In the data rows, zero lies at 4.5, halfway between 4 and 5.
Some points, one per row:
tensor([6, 6, 6, 3, 6, 3, 4, 4, 2, 4, 6, 7, 4, 5, 4, 6, 4, 5, 5, 4, 3, 5,
        5, 5, 3, 4, 5, 6, 4, 5, 6])
tensor([5, 5, 4, 4, 2, 6, 2, 5, 3, 3, 4, 4, 6, 2, 6, 4, 7, 6, 3, 7, 5, 5,
        6, 5, 6, 5, 4, 3, 5, 6, 4])
tensor([5, 4, 5, 5, 4, 1, 2, 7, 6, 4, 2, 6, 1, 3, 4, 3, 6, 4, 4, 7, 7, 4,
        4, 2, 3, 5, 6, 6, 2, 4, 3])
tensor([3, 2, 3, 5, 8, 1, 5, 7, 3, 5, 7, 8, 5, 4, 2, 6, 4, 6, 5, 7, 3, 4,
        2, 2, 1, 5, 7, 6, 4, 4, 8])
tensor([4, 5, 5, 4, 3, 6, 7, 4, 5, 5, 5, 5, 3, 2, 7, 1, 5, 6, 6, 5, 9, 5,
        6, 7, 4, 4, 4, 6, 4, 4, 5])
tensor([4, 4, 6, 3, 4, 6, 6, 6, 6, 5, 6, 4, 5, 3, 6, 3, 4, 3, 7, 4, 7, 4,
        7, 5, 4, 7, 4, 5, 4, 4, 3])
tensor([5, 5, 3, 4, 5, 5, 4, 5, 2, 7, 4, 4, 5, 5, 2, 5, 6, 7, 5, 3, 4, 3,
        2, 1, 2, 1, 5, 4, 6, 4, 6])
tensor([2, 7, 7, 8, 1, 6, 5, 4, 9, 2, 3, 4, 3, 2, 7, 4, 3, 3, 4, 4, 6, 4,
        6, 6, 7, 5, 7, 2, 6, 5, 1])
tensor([6, 4, 7, 6, 5, 7, 2, 4, 7, 4, 6, 5, 2, 6, 6, 4, 2, 4, 5, 1, 4, 9,
        6, 9, 9, 6, 4, 3, 4, 5, 2])
tensor([6, 1, 3, 5, 6, 6, 5, 4, 5, 5, 5, 4, 5, 4, 4, 3, 3, 3, 5, 5, 1, 5,
        4, 5, 5, 6, 4, 4, 4, 6, 4])
tensor([3, 2, 1, 4, 6, 2, 4, 6, 4, 6, 6, 5, 1, 4, 3, 2, 4, 4, 8, 8, 5, 0,
        1, 2, 5, 3, 4, 7, 3, 4, 8])
tensor([6, 1, 6, 5, 8, 3, 5, 8, 5, 5, 5, 9, 4, 9, 3, 4, 1, 6, 5, 2, 3, 4,
        2, 4, 5, 2, 7, 5, 9, 0, 6])
tensor([4, 4, 5, 4, 5, 6, 4, 4, 5, 5, 4, 3, 4, 6, 4, 4, 3, 4, 3, 5, 4, 6,
        7, 7, 5, 5, 4, 5, 6, 4, 4])
tensor([6, 3, 7, 6, 3, 5, 6, 6, 3, 7, 5, 5, 5, 8, 1, 7, 7, 4, 2, 2, 4, 3,
        5, 3, 2, 4, 5, 6, 8, 2, 4])
tensor([4, 6, 6, 5, 4, 5, 5, 4, 4, 6, 4, 4, 5, 5, 6, 5, 3, 3, 4, 4, 5, 6,
        5, 7, 4, 5, 4, 4, 6, 4, 5])
tensor([3, 5, 7, 5, 6, 3, 6, 6, 5, 7, 4, 2, 3, 5, 3, 4, 2, 6, 4, 3, 6, 6,
        7, 5, 4, 6, 5, 5, 5, 4, 2])
tensor([6, 5, 5, 5, 5, 6, 3, 2, 0, 3, 1, 3, 9, 8, 5, 7, 3, 5, 3, 6, 3, 7,
        5, 8, 3, 5, 5, 1, 6, 8, 6])
tensor([4, 3, 3, 3, 5, 3, 4, 4, 4, 5, 6, 4, 2, 4, 6, 2, 5, 3, 7, 8, 5, 2,
        3, 3, 6, 3, 5, 6, 3, 4, 6])
tensor([5, 4, 3, 4, 2, 7, 2, 4, 1, 2, 4, 5, 8, 3, 8, 4, 7, 6, 5, 7, 6, 6,
        5, 7, 4, 6, 4, 3, 3, 6, 2])
tensor([7, 5, 2, 3, 5, 6, 5, 6, 4, 5, 6, 3, 7, 5, 3, 5, 6, 2, 2, 5, 3, 4,
        3, 4, 6, 5, 3, 2, 6, 2, 4])
tensor([6, 4, 5, 6, 6, 5, 4, 2, 2, 3, 0, 5, 8, 7, 7, 7, 5, 5, 3, 5, 3, 6,
        4, 7, 3, 4, 5, 2, 5, 7, 7])
tensor([6, 9, 8, 4, 0, 4, 5, 5, 6, 3, 3, 3, 3, 4, 5, 3, 6, 1, 2, 3, 9, 7,
        6, 5, 6, 7, 5, 4, 6, 5, 4])
tensor([5, 1, 4, 4, 9, 4, 5, 8, 4, 5, 8, 7, 5, 5, 3, 4, 6, 6, 5, 7, 2, 4,
        2, 1, 2, 5, 7, 7, 3, 3, 8])
tensor([2, 5, 6, 9, 2, 5, 5, 4, 9, 4, 3, 3, 3, 2, 6, 4, 2, 3, 4, 2, 8, 4,
        6, 5, 7, 7, 4, 4, 6, 7, 2])
tensor([4, 5, 5, 5, 5, 5, 4, 2, 5, 6, 4, 4, 4, 8, 5, 5, 4, 5, 5, 5, 5, 6,
        6, 7, 5, 6, 4, 4, 6, 4, 4])
tensor([4, 3, 5, 4, 4, 5, 4, 2, 5, 6, 2, 3, 5, 6, 6, 4, 2, 2, 5, 4, 4, 6,
        7, 7, 4, 4, 5, 2, 6, 1, 4])
tensor([5, 6, 5, 7, 6, 4, 4, 2, 1, 5, 2, 6, 5, 7, 4, 6, 5, 7, 1, 3, 4, 5,
        6, 6, 4, 5, 4, 4, 7, 4, 7])
tensor([5, 4, 6, 5, 5, 5, 3, 4, 5, 5, 3, 7, 6, 5, 3, 6, 4, 5, 4, 4, 3, 5,
        3, 5, 4, 4, 7, 4, 6, 3, 5])
tensor([5, 4, 5, 5, 4, 4, 6, 4, 6, 6, 3, 3, 5, 4, 5, 4, 5, 6, 3, 3, 6, 6,
        8, 6, 4, 6, 4, 4, 4, 7, 3])
tensor([7, 7, 5, 4, 6, 5, 5, 6, 2, 5, 6, 7, 5, 4, 3, 5, 5, 5, 6, 4, 3, 4,
        3, 5, 3, 2, 5, 6, 4, 5, 7])
10 more points follow, each with its number after it:
tensor([4, 6, 2, 2, 3, 4, 6, 5, 7, 3, 5, 6, 5, 3, 5, 5, 5, 4, 7, 3, 3, 4,
        3, 3, 7, 5, 2, 5, 2, 4, 4]) 0
tensor([3, 7, 6, 4, 2, 5, 7, 4, 7, 4, 3, 3, 4, 5, 4, 6, 5, 1, 2, 3, 9, 8,
        6, 7, 6, 6, 5, 4, 5, 4, 4]) 1
tensor([2, 0, 2, 3, 6, 3, 2, 6, 2, 6, 7, 5, 2, 2, 5, 2, 6, 3, 9, 8, 3, 1,
        3, 2, 7, 2, 4, 5, 2, 5, 8]) 2
tensor([5, 3, 5, 6, 7, 4, 5, 6, 7, 4, 2, 5, 5, 8, 4, 7, 2, 4, 5, 4, 5, 5,
        4, 1, 6, 6, 7, 2, 7, 1, 4]) 3
tensor([6, 7, 2, 3, 6, 5, 5, 4, 2, 5, 5, 3, 4, 3, 4, 5, 5, 5, 5, 3, 2, 5,
        4, 4, 3, 4, 4, 5, 5, 5, 7]) 4
tensor([5, 3, 5, 6, 5, 5, 5, 5, 5, 4, 2, 7, 5, 7, 4, 7, 3, 5, 4, 3, 4, 7,
        4, 3, 5, 3, 8, 3, 7, 1, 4]) 5
tensor([6, 6, 5, 5, 3, 4, 5, 4, 5, 6, 4, 2, 7, 2, 6, 5, 3, 5, 3, 3, 6, 5,
        7, 6, 5, 6, 4, 4, 4, 6, 3]) 6
tensor([1, 6, 6, 6, 5, 3, 6, 3, 2, 8, 6, 2, 2, 6, 3, 4, 2, 5, 3, 4, 7, 6,
        6, 6, 4, 6, 5, 4, 5, 5, 3]) 7
tensor([5, 3, 6, 4, 4, 2, 3, 6, 6, 3, 4, 5, 1, 5, 5, 1, 4, 2, 4, 5, 8, 4,
        4, 5, 5, 5, 7, 7, 4, 3, 2]) 8
tensor([3, 0, 3, 3, 5, 2, 3, 6, 1, 5, 3, 7, 0, 4, 6, 1, 5, 1, 8, 9, 4, 0,
        0, 0, 6, 0, 6, 9, 2, 4, 9]) 9
Which two of these numbered points are nearest to each point below by angle, seen from the average point of the first points? Their numbers follow each, nearest first.
tensor([5, 4, 6, 5, 3, 1, 4, 5, 4, 3, 6, 6, 0, 4, 4, 3, 6, 3, 4, 8, 7, 5,
        4, 5, 4, 5, 5, 7, 4, 4, 3]) > 8 9
tensor([2, 5, 7, 8, 4, 3, 4, 4, 3, 9, 6, 1, 1, 5, 3, 5, 3, 6, 4, 2, 8, 5,
        7, 4, 2, 6, 7, 7, 5, 5, 4]) > 7 6
tensor([4, 2, 5, 5, 3, 6, 5, 6, 3, 4, 2, 6, 6, 6, 5, 6, 6, 6, 2, 3, 5, 5,
        5, 5, 3, 5, 5, 5, 6, 4, 4]) > 5 3
tensor([3, 5, 6, 7, 7, 4, 5, 5, 4, 7, 5, 2, 3, 6, 4, 5, 4, 6, 5, 4, 6, 5,
        7, 5, 3, 6, 4, 5, 3, 6, 3]) > 7 6
tensor([2, 2, 4, 5, 1, 2, 3, 6, 3, 3, 3, 7, 1, 4, 7, 2, 8, 3, 8, 4, 5, 6,
        4, 4, 5, 3, 6, 9, 3, 5, 4]) > 9 8
tensor([4, 3, 6, 5, 3, 1, 2, 2, 8, 1, 1, 9, 0, 5, 3, 0, 6, 2, 3, 9, 9, 3,
        4, 6, 3, 6, 9, 8, 4, 6, 1]) > 8 9
tensor([3, 5, 3, 4, 3, 3, 7, 5, 7, 6, 3, 6, 5, 4, 5, 4, 5, 4, 3, 4, 4, 4,
        3, 1, 6, 3, 4, 5, 2, 4, 3]) > 0 9
tensor([6, 2, 6, 6, 3, 1, 2, 6, 6, 4, 5, 6, 2, 6, 5, 3, 4, 4, 3, 7, 9, 7,
        4, 4, 3, 5, 6, 7, 2, 4, 2]) > 8 9
tensor([3, 3, 6, 5, 3, 6, 4, 4, 3, 4, 2, 5, 9, 7, 4, 8, 7, 5, 2, 3, 2, 4,
        6, 6, 6, 4, 5, 5, 7, 5, 4]) > 5 1
tensor([3, 3, 2, 4, 6, 6, 3, 5, 6, 7, 6, 5, 3, 5, 5, 3, 2, 3, 5, 7, 2, 4,
        5, 5, 5, 5, 3, 5, 3, 5, 4]) > 2 9
tensor([3, 5, 3, 3, 4, 4, 5, 4, 7, 4, 4, 4, 4, 3, 5, 5, 5, 4, 5, 3, 5, 4,
        5, 3, 6, 5, 3, 3, 3, 4, 4]) > 0 1
tensor([6, 3, 3, 5, 7, 6, 4, 5, 4, 7, 5, 5, 4, 3, 7, 5, 3, 5, 7, 8, 0, 4,
        5, 5, 4, 5, 4, 5, 2, 7, 6]) > 2 4
tensor([5, 7, 7, 4, 0, 4, 4, 3, 6, 4, 4, 5, 3, 6, 5, 3, 4, 1, 4, 3, 8, 8,
        7, 6, 7, 7, 6, 5, 6, 5, 5]) > 1 8
tensor([5, 7, 2, 2, 7, 3, 7, 6, 1, 8, 8, 2, 9, 5, 3, 3, 6, 9, 4, 3, 2, 2,
        5, 4, 0, 4, 1, 5, 5, 4, 5]) > 4 6
tensor([7, 3, 7, 2, 4, 4, 4, 6, 2, 3, 6, 6, 3, 4, 3, 5, 4, 4, 5, 4, 4, 4,
        3, 3, 2, 3, 4, 7, 5, 6, 6]) > 9 4
tensor([4, 4, 5, 5, 6, 5, 5, 4, 7, 4, 4, 4, 4, 4, 5, 3, 4, 3, 5, 3, 6, 5,
        4, 5, 5, 6, 5, 5, 3, 5, 3]) > 8 1
tensor([4, 2, 1, 5, 9, 6, 5, 5, 6, 7, 5, 5, 3, 3, 5, 4, 3, 4, 6, 7, 1, 3,
        4, 6, 5, 5, 6, 6, 2, 6, 5]) > 2 9
tensor([2, 5, 6, 7, 6, 5, 5, 4, 3, 7, 6, 2, 3, 6, 4, 7, 3, 5, 5, 4, 6, 5,
        7, 6, 3, 6, 3, 6, 4, 4, 3]) > 7 6
tensor([4, 6, 3, 3, 5, 4, 7, 4, 9, 3, 2, 6, 2, 1, 6, 4, 6, 4, 5, 4, 5, 2,
        2, 1, 7, 5, 1, 5, 1, 4, 5]) > 0 9
tensor([3, 4, 6, 5, 3, 6, 4, 3, 4, 7, 3, 3, 5, 6, 6, 4, 2, 5, 2, 6, 4, 7,
        7, 8, 2, 4, 4, 4, 7, 4, 3]) > 7 6
tensor([4, 2, 2, 4, 9, 2, 5, 7, 2, 4, 7, 9, 2, 4, 0, 6, 6, 8, 4, 7, 4, 3,
        2, 0, 1, 5, 6, 8, 3, 2, 9]) > 9 2
tensor([6, 4, 2, 4, 5, 5, 5, 4, 3, 5, 8, 2, 8, 4, 5, 6, 6, 9, 2, 5, 2, 5,
        4, 4, 0, 4, 3, 5, 5, 4, 6]) > 4 6
tensor([2, 4, 6, 6, 6, 5, 6, 5, 7, 7, 5, 2, 2, 6, 3, 4, 4, 1, 6, 5, 3, 6,
        5, 4, 5, 5, 5, 4, 3, 3, 2]) > 7 3
tensor([3, 4, 1, 4, 6, 5, 4, 3, 5, 5, 5, 4, 5, 4, 6, 4, 2, 4, 5, 8, 1, 4,
        4, 6, 4, 5, 4, 5, 3, 4, 5]) > 2 0
tensor([5, 5, 4, 3, 6, 4, 5, 4, 3, 5, 5, 4, 7, 4, 4, 5, 5, 6, 3, 4, 4, 4,
        4, 4, 4, 5, 4, 4, 5, 5, 6]) > 4 6
tensor([6, 8, 3, 4, 0, 6, 3, 3, 3, 2, 3, 5, 8, 3, 9, 5, 5, 7, 2, 8, 6, 6,
        7, 7, 6, 7, 4, 3, 4, 7, 4]) > 6 1
tensor([4, 4, 4, 3, 6, 5, 4, 4, 4, 6, 5, 4, 6, 5, 4, 4, 2, 4, 3, 6, 5, 5,
        5, 5, 4, 6, 4, 4, 3, 4, 6]) > 7 2
tensor([4, 5, 6, 7, 5, 4, 5, 3, 6, 4, 5, 5, 2, 4, 5, 4, 4, 3, 6, 3, 4, 5,
        5, 6, 6, 5, 5, 5, 5, 4, 3]) > 8 1
tensor([6, 8, 2, 7, 6, 3, 5, 4, 2, 7, 6, 4, 8, 4, 2, 6, 9, 7, 6, 0, 3, 3,
        1, 1, 3, 0, 4, 6, 7, 4, 5]) > 4 0
